A single turn carries every row of the set below to another of its rows. Some are shown first; where does it send the rows asked next?
bameg: +2.77 -0.23 -2.21 +0.95 -1.41 -0.30 -0.57 -1.53 +0.71 -0.91 +1.47 +1.03
 +0.70 -0.02 -1.34 +0.16 -1.72 +2.28 +0.77 +0.63 -0.36 +1.11 -1.72 +0.17
 +3.89 -1.45 -0.82 -0.84 -1.40 -0.10 -0.01 -0.21 +1.52
nemi: -1.33 +0.42 -0.18 -1.80 -0.03 +0.29 -0.74 -2.10 +2.70 +0.30 +0.61 +0.15
 -2.66 -0.48 -1.39 -0.74 -0.61 -1.03 +0.02 +4.50 +0.37 -1.22 -0.92 +1.42
 +2.22 -0.70 +1.44 +1.48 +1.24 +0.19 +0.39 +1.02 -0.87
pul: -1.59 -0.48 +1.80 -0.49 -1.15 +0.54 +0.50 +1.43 +2.41 +1.28 -0.25 +0.58
 -1.18 +1.10 -0.66 -0.57 -1.84 -2.70 +0.65 -1.43 -1.33 +1.14 +1.15 +2.61
 +2.58 -1.06 -0.25 -0.32 +0.55 +0.88 +1.34 +0.59 -0.93
zato: +1.56 +0.18 -1.84 +0.27 -0.44 -0.37 +0.04 +0.34 -0.57 -1.04 +1.73 +0.47
 +0.24 -2.14 -2.21 -1.09 -1.82 +0.53 -0.12 +1.48 +0.99 +2.10 -1.55 +0.45
 +3.99 -1.19 -0.18 -0.57 -1.46 -1.78 -1.39 -0.96 +1.04
Bada: -1.00 +0.09 +1.78 -1.15 -0.45 +1.45 +0.07 -1.46 +2.79 +0.63 +0.67 -0.28
 +0.18 -2.49 -0.26 -2.09 +0.15 -0.24 +1.04 +3.05 -2.79 +0.56 -0.80 +1.50
 +2.17 -0.98 -1.05 +0.10 -0.55 +0.20 +2.12 +1.58 -1.26
Muv: -0.05 +1.75 -0.07 +0.21 -0.07 +0.02 -1.72 +1.57 +0.15 -2.37 -1.30 +1.33
 -0.50 -1.15 -0.41 -0.96 -0.71 +1.39 -0.74 +1.40 +2.61 -0.29 -2.82 -1.45
 +2.23 -0.19 -0.81 +0.92 -0.86 +1.10 +0.90 -0.70 +2.80
femat: -0.75 -1.07 +1.03 -1.29 -0.60 +3.41 +0.00 -0.37 +2.09 +1.66 +0.17 +0.65
 +0.94 +0.05 -2.28 -0.22 -3.75 -0.01 -1.58 +0.30 -1.04 +0.11 +0.38 +0.05
 +2.17 -0.96 +0.24 +1.72 +1.68 +0.45 +2.48 +0.50 -0.42
sen: -1.64 +0.79 -0.61 -0.46 +0.18 +1.35 -1.43 -2.37 +2.28 -0.81 -0.93 +0.23
 -0.73 +1.98 -1.16 -0.28 -1.08 -0.17 +0.57 +1.05 -0.89 -1.98 +1.17 +1.18
 +2.73 -0.71 -0.68 +2.17 +2.68 +0.85 +2.83 +0.38 +0.10
debu: -1.45 -0.68 +2.23 -0.61 +0.69 +1.22 -0.40 +1.48 +0.02 +0.25 -0.41 +0.43
 -1.13 +0.66 -0.59 +0.12 -1.87 -2.60 -0.12 -1.46 -0.98 -0.71 +1.30 +1.91
 +2.52 -0.58 +0.28 +1.44 +1.50 +1.37 +1.85 +0.64 -0.93
dev: -0.93 -0.08 +0.50 -1.57 +1.13 +0.71 +0.02 -0.35 +1.22 -1.43 -1.27 +0.31
 -0.44 -0.38 -1.40 -0.16 -2.47 -1.84 +0.43 -1.06 -1.91 -0.44 -0.64 +1.29
 +2.79 -1.93 +0.37 -0.51 +3.49 -0.22 +0.44 +0.62 -1.16
vos: +1.86 +0.36 -1.44 -0.14 -2.52 -0.84 +0.40 +0.63 +0.89 -1.90 +1.55 +0.65
 +0.55 +0.10 -1.13 -1.25 -1.87 +1.93 -0.64 +1.80 +0.78 +1.16 -3.17 -0.02
 +3.25 -1.65 -0.92 +0.23 -0.58 +1.01 +0.81 -0.66 +2.07
tiva: +3.05 +0.65 +1.07 +1.02 +0.26 +0.82 -1.18 -0.28 -0.35 +0.30 -1.35 +0.72
 +0.39 +0.26 +1.05 +0.16 -1.31 +0.80 +0.93 +0.95 -0.52 +1.37 -1.24 +0.39
 +2.38 +0.21 -0.74 -1.50 -1.67 -1.32 +0.94 -0.41 +3.82
diriz: +0.34 +4.07 -0.25 +1.25 +0.07 -1.08 +0.12 -0.10 +0.27 -1.40 -0.63 +1.14
 +0.24 -0.13 +2.02 -0.64 +0.33 +0.36 +0.69 +2.35 -0.12 -0.23 -1.04 +1.58
 +3.06 +1.21 -1.32 -1.60 -0.87 -1.30 +1.42 -0.11 +1.45
mul: +1.24 +2.43 +0.39 +0.01 -1.28 -0.64 +0.93 +2.17 +0.14 -0.81 -1.03 +0.99
 +0.64 +0.03 +0.20 -0.36 -2.70 +1.32 -1.69 +2.98 +0.90 -0.68 -3.27 +0.57
 +3.21 +0.26 +0.12 -0.65 +0.42 +0.80 +1.20 +0.13 +1.63
Fiva: +0.43 +3.12 +1.02 +1.40 +0.10 +0.43 -0.16 +1.10 +0.26 -0.48 -0.54 +1.17
 -0.98 +0.02 +0.65 +0.56 +0.40 +0.60 -0.97 +0.66 +0.90 +1.66 -1.99 +1.18
 +3.27 +0.46 -0.71 -0.31 -2.21 +0.26 +1.93 -0.48 +3.25
kado: +0.87 +1.86 -0.17 +0.42 -1.02 -0.51 +0.13 +2.22 +0.35 +0.68 +0.22 +1.79
 +0.19 +0.78 +0.63 +0.64 -0.83 +1.17 -1.73 +2.28 +0.92 +0.93 -2.22 -2.02
 +1.62 +1.19 -1.17 +0.40 -1.23 -0.39 +0.98 +0.24 +2.09
deg: -0.66 -1.36 +2.86 -1.88 -0.58 +0.68 -0.34 +1.60 +0.73 +0.15 -0.15 +0.60
 -0.13 +0.05 +0.91 -1.44 -2.41 -3.16 +0.60 -0.35 -0.99 -0.66 +1.02 +0.91
 +0.48 -0.53 -0.06 +1.57 +1.48 +1.13 +1.26 +0.12 -0.67
mogu: +1.92 +2.24 +0.83 +0.56 +0.67 +0.51 -1.45 +0.32 +0.67 -3.07 -1.57 +1.90
 +0.77 -0.76 +0.62 -0.65 +0.96 +1.00 +0.69 +0.07 +0.58 -0.75 -1.18 +0.40
 +2.33 +0.31 +0.18 +0.22 -1.70 -0.87 +0.10 -1.71 +2.40
nezo: -0.81 +1.07 -0.33 -3.30 -0.70 -0.69 -1.18 -1.05 +2.57 +0.54 +0.11 +0.36
 +1.51 -0.75 +1.17 -1.84 -1.61 -2.47 +0.76 +1.85 -1.31 -0.05 +0.05 +1.25
 +0.91 -1.68 +0.71 +0.34 +1.87 +0.80 -0.43 +0.85 -0.94
zifig: -2.26 -0.27 -0.02 -0.41 +1.05 +2.96 -0.95 -2.96 +1.87 +1.82 +0.88 +0.16
 -0.87 -0.81 -1.46 -0.85 -1.05 -1.04 +0.12 +1.81 -0.81 +0.57 +2.09 +0.82
 +1.67 -0.03 -0.55 +0.87 -0.12 -2.27 +1.61 +0.40 -0.18
Sol: -1.78 -1.31 +0.43 -0.53 -1.03 +0.95 -0.98 +0.67 +2.51 +0.59 -1.05 +1.42
 -0.94 +0.07 -2.44 -0.16 -2.42 -1.11 +0.60 -1.39 -0.45 -1.18 +1.63 +1.00
 +2.73 -1.03 +0.22 +1.30 +0.48 +1.35 -0.52 +0.18 -2.29
Dimep: -2.03 +1.33 +2.34 -1.44 -1.14 +1.13 +1.78 +1.26 +1.38 +0.18 -0.74 -0.10
 +0.23 -1.67 -0.57 -1.92 -2.49 -2.41 -0.50 +1.64 -1.66 +0.79 +0.36 +1.44
 +1.73 -0.55 -1.39 +1.88 +1.61 -0.12 +1.33 -0.79 -0.77
nuron: -1.63 -1.52 +1.02 -0.67 +0.58 +1.54 -1.32 -1.36 +1.65 +0.38 +0.71 +0.71
 -1.38 +0.99 -0.28 -0.74 +1.17 -0.88 +0.53 +2.08 -1.21 -2.21 +1.94 +0.86
 +0.57 +0.73 -0.27 +1.58 -0.69 -0.58 +1.21 +1.15 -1.02
Bupub: +2.05 +1.65 -0.53 +0.05 +0.21 -0.80 -2.51 +1.39 -0.09 -0.11 +0.47 +2.23
 +0.21 -1.15 +0.58 -0.16 -1.66 +0.20 +0.53 +1.20 +2.97 +0.13 -0.58 -2.48
 +2.61 +1.03 +0.41 +1.70 -0.40 -0.36 +0.55 -0.47 +1.20
Pib: +1.11 +2.27 -0.27 +0.10 -1.75 +0.63 -1.23 -0.39 +1.46 +0.67 +0.59 +2.35
 +1.04 -1.60 +0.89 -0.74 -2.36 +1.84 -0.53 +3.35 +2.39 -0.95 -1.01 -0.86
 +1.89 +1.34 +0.19 +1.27 -1.84 +0.37 +1.13 -0.72 +1.16
bak: -1.99 -1.25 +1.87 -1.92 -0.12 +0.43 -1.12 +0.83 +0.57 +0.44 -0.30 -0.92
 -0.60 -1.68 -0.27 -2.41 +0.03 -1.62 +0.28 +3.20 -1.21 -1.02 -0.38 +2.05
 +1.35 -1.18 -0.17 +0.76 -0.76 +1.95 +0.06 +1.68 -0.78
pites: +1.16 +1.39 +0.27 +0.93 +0.33 +1.30 -1.18 +0.00 +0.16 -2.20 -1.38 +1.71
 +2.81 -1.67 +1.01 -1.43 -2.09 +1.65 +0.91 -0.70 -0.15 -0.46 -0.83 -0.44
 +2.67 +0.11 -1.51 -1.54 -0.51 -0.92 +2.03 -0.55 +1.56
gofi: +1.19 +1.70 -2.41 +0.32 -0.88 -1.05 -0.19 +0.42 -0.41 -0.75 +2.09 +1.09
 +0.39 +0.26 -0.77 -0.70 -2.37 -0.80 -0.06 +0.47 +2.14 +2.15 +0.41 +0.22
 +3.63 -0.39 -0.51 +0.87 -0.04 -1.78 -0.12 -2.05 +1.80
lofop: +0.75 +1.76 -0.29 -0.43 +0.54 +0.62 -0.70 +0.49 -0.15 -0.11 +0.02 +2.02
 +1.57 -3.57 +0.31 -1.02 -2.42 +0.06 -0.46 +1.23 +1.50 +0.49 -1.11 -0.12
 +2.12 +0.40 +1.05 -1.72 -1.67 -1.96 -1.35 -0.69 +0.48
sepe: -2.39 -1.48 +0.30 +0.02 -1.18 +1.42 +0.42 +0.55 +2.87 +1.20 -0.45 +0.72
 -1.13 +2.96 -2.28 +0.00 -0.75 -0.10 -0.66 +0.27 -1.63 -0.86 +1.21 +1.06
 +2.00 -0.33 -1.05 +0.30 +0.13 +0.29 +1.15 +1.18 -0.94
Tun: +1.10 +2.26 -1.19 -0.13 +0.12 +0.38 -0.98 +0.46 -0.41 +0.81 -0.10 +1.72
 +1.24 +1.19 +0.77 -0.01 -3.78 -0.31 -1.30 +1.19 +2.59 +0.14 -0.08 +0.03
 +2.40 +0.84 +1.01 -0.51 +0.66 -1.56 +0.93 -0.67 +2.61
togi: +2.40 +1.01 -1.08 +0.63 -1.86 -0.21 -0.40 -0.71 +0.63 -2.14 +1.03 +0.87
 +2.10 +0.15 +0.22 -1.78 -1.48 +0.98 +1.52 -0.13 -0.28 +1.49 -0.06 +0.53
 +3.04 -0.98 -2.04 +0.32 -0.84 -0.68 +1.23 -1.97 +2.39
terin: -2.29 -1.75 +0.89 -1.57 -0.37 +0.61 -2.01 +0.22 +2.61 -0.78 -0.34 -0.35
 -1.27 -0.95 -1.63 -3.81 +0.14 -1.38 +1.68 +2.46 +0.42 -0.83 +0.38 +1.65
 +1.95 -1.54 -0.19 +0.19 -0.42 +0.96 +0.55 +1.00 -0.58
fudot: -1.85 -1.59 +0.44 -1.14 -0.17 +0.94 -0.66 +0.66 +2.14 +1.72 +0.64 -0.63
 -0.86 +1.91 -2.15 -2.50 +0.37 -1.18 +0.01 +3.54 -0.36 -0.31 +1.64 +1.88
 +2.35 -0.18 +0.10 +0.36 -0.33 -0.87 +0.94 +1.57 -0.32
Mapi: -1.75 -0.96 +1.11 -1.82 +0.96 +0.88 -1.31 -0.09 +1.03 +1.07 +1.11 -0.16
 -0.97 -0.07 -0.35 -1.68 +1.36 -1.98 -0.13 +3.20 -0.58 -1.13 +1.09 +2.21
 +1.25 -0.11 +1.22 +0.89 -0.99 +0.02 +0.14 +1.65 -0.95
fale: -1.26 -1.09 +1.70 -1.44 -1.77 -0.53 -1.04 +1.45 +2.71 -0.20 -0.08 +0.81
 -1.07 -0.78 -0.20 -2.59 -2.07 -2.70 +2.24 +0.00 +0.20 -0.10 +0.91 +0.85
 +1.79 -1.16 -0.35 +1.27 +1.07 +1.69 +1.01 +0.18 -1.57
didit: -1.21 -1.92 +2.12 -2.22 -0.64 +0.11 -0.81 +0.83 +0.64 +0.36 -0.57 -0.42
 +0.01 -0.53 +1.22 -1.98 -1.52 -2.39 +0.94 +1.28 -2.00 -0.49 -0.38 +1.20
 +0.07 -1.52 -0.83 -0.17 +0.59 +1.67 +0.50 +1.45 -0.29
kepok: +0.67 +1.16 -0.98 +1.48 -1.14 +0.12 +0.83 +0.18 +0.20 -2.28 +1.29 +0.97
 -1.57 -1.13 -2.37 -0.31 -1.61 +1.13 -0.61 +0.71 +1.42 +1.51 -2.00 +1.11
 +4.51 -0.95 -0.80 +0.64 -1.30 -0.39 +0.46 -1.84 +1.63
roza: +1.43 +1.02 -1.34 +1.05 +1.10 +0.68 -1.58 -1.94 +0.24 +0.43 +0.14 +1.40
 -0.04 -0.35 +0.69 +0.92 -1.83 +1.46 +0.22 +1.02 +0.57 +0.24 -1.78 +0.40
 +3.19 +0.08 +0.54 -3.19 -1.15 -1.16 +1.09 +1.37 +1.76
Gesa: +2.14 +1.43 -0.50 +0.25 +1.15 -0.01 -1.30 +2.02 -1.59 +1.85 -0.23 +0.60
 +1.67 -0.18 -0.38 +0.05 -1.44 +0.36 -0.95 +1.99 +0.85 +1.58 -0.45 -0.47
 +3.43 +0.61 +0.25 -0.42 -1.21 -1.59 -0.27 +0.46 +2.19
fis: -1.89 -1.96 +0.60 -0.17 -0.43 +1.91 -1.24 -1.40 +1.51 +1.34 -0.44 +0.72
 -1.77 +2.01 -1.00 +0.79 -1.02 -0.12 -0.49 +1.27 -1.23 -2.35 +1.22 +0.61
 +0.78 +0.07 -0.60 +1.75 -0.16 +1.18 +1.10 +1.29 -0.41
Ribof: +0.85 +2.56 -1.62 +0.88 -0.88 -0.95 +0.54 -0.36 +0.19 -2.56 +1.22 +0.73
 +0.02 +0.25 -0.65 -1.48 +0.25 +0.03 +0.45 +1.34 +0.64 +1.30 -0.09 +1.91
 +3.60 -0.30 -1.24 +0.46 -1.19 -1.90 -0.08 -2.39 +2.16
vavor: -1.66 -2.00 +0.04 -0.93 -0.25 +1.84 -1.70 -0.78 +3.26 -0.37 -0.37 +0.94
 -0.41 +1.28 -2.37 -1.84 +0.31 -0.18 +0.83 +0.90 -0.42 -2.22 +2.25 +1.01
 +1.61 -0.33 +0.24 +1.03 -0.32 -0.66 -0.09 +0.20 -1.13
zavi: -2.26 -1.78 +0.91 -0.21 +0.65 +2.34 -1.38 -0.30 +0.57 +1.13 -0.72 +0.60
 -1.31 +0.41 -1.66 +0.91 -2.05 -0.85 -0.75 -1.21 -0.90 -1.28 +1.17 +1.11
 +2.04 -0.93 +0.10 +1.21 +0.27 +1.83 +1.01 +1.19 -0.88
zal: -0.71 -2.04 +1.67 -1.74 -1.47 +0.05 -0.72 +0.65 +2.29 +1.93 +0.06 -0.72
 -0.83 +0.45 -0.16 -2.74 -1.74 -2.40 +1.70 +2.21 -1.00 +1.07 +0.40 +2.05
 +1.56 -1.56 -0.38 -0.89 -0.01 +0.66 +0.84 +1.60 +0.11
sede: +1.44 +1.41 -2.31 +0.14 -2.59 -0.51 -0.47 -0.40 +1.33 -0.74 +2.58 +1.72
 +1.65 +0.58 -0.20 -1.24 -1.17 +1.46 -0.27 +1.72 +1.23 +1.06 -0.17 -0.71
 +2.40 -0.10 -1.42 +1.67 -1.34 -0.45 +0.70 -1.61 +1.67
mot: +2.38 +1.20 -0.67 +0.71 +0.53 -0.20 -2.59 -0.38 -0.34 +0.02 -1.68 +1.71
 +0.60 -2.17 -0.10 +0.75 -1.51 +1.20 +1.14 +0.51 +0.60 -0.11 -1.01 -0.65
 +2.89 -0.03 +0.19 -0.19 -1.89 -0.19 -1.92 -0.51 +1.27
Ven: -0.01 +2.44 +0.66 +2.15 +0.31 +1.37 -0.36 +0.24 -0.26 -1.88 -0.98 +1.43
 -1.42 -1.83 -0.95 -0.45 -2.03 +1.54 -0.16 +1.65 +2.15 -1.00 -1.15 +0.30
 +4.08 +1.19 -0.99 +0.69 -0.67 -0.53 +2.51 -1.21 +1.43

Sol moves to -> pul
Pib moves to -> roza
Now these:
zavi moves to -> debu
zifig moves to -> sen
kepok moves to -> gofi
Fiva moves to -> Bupub

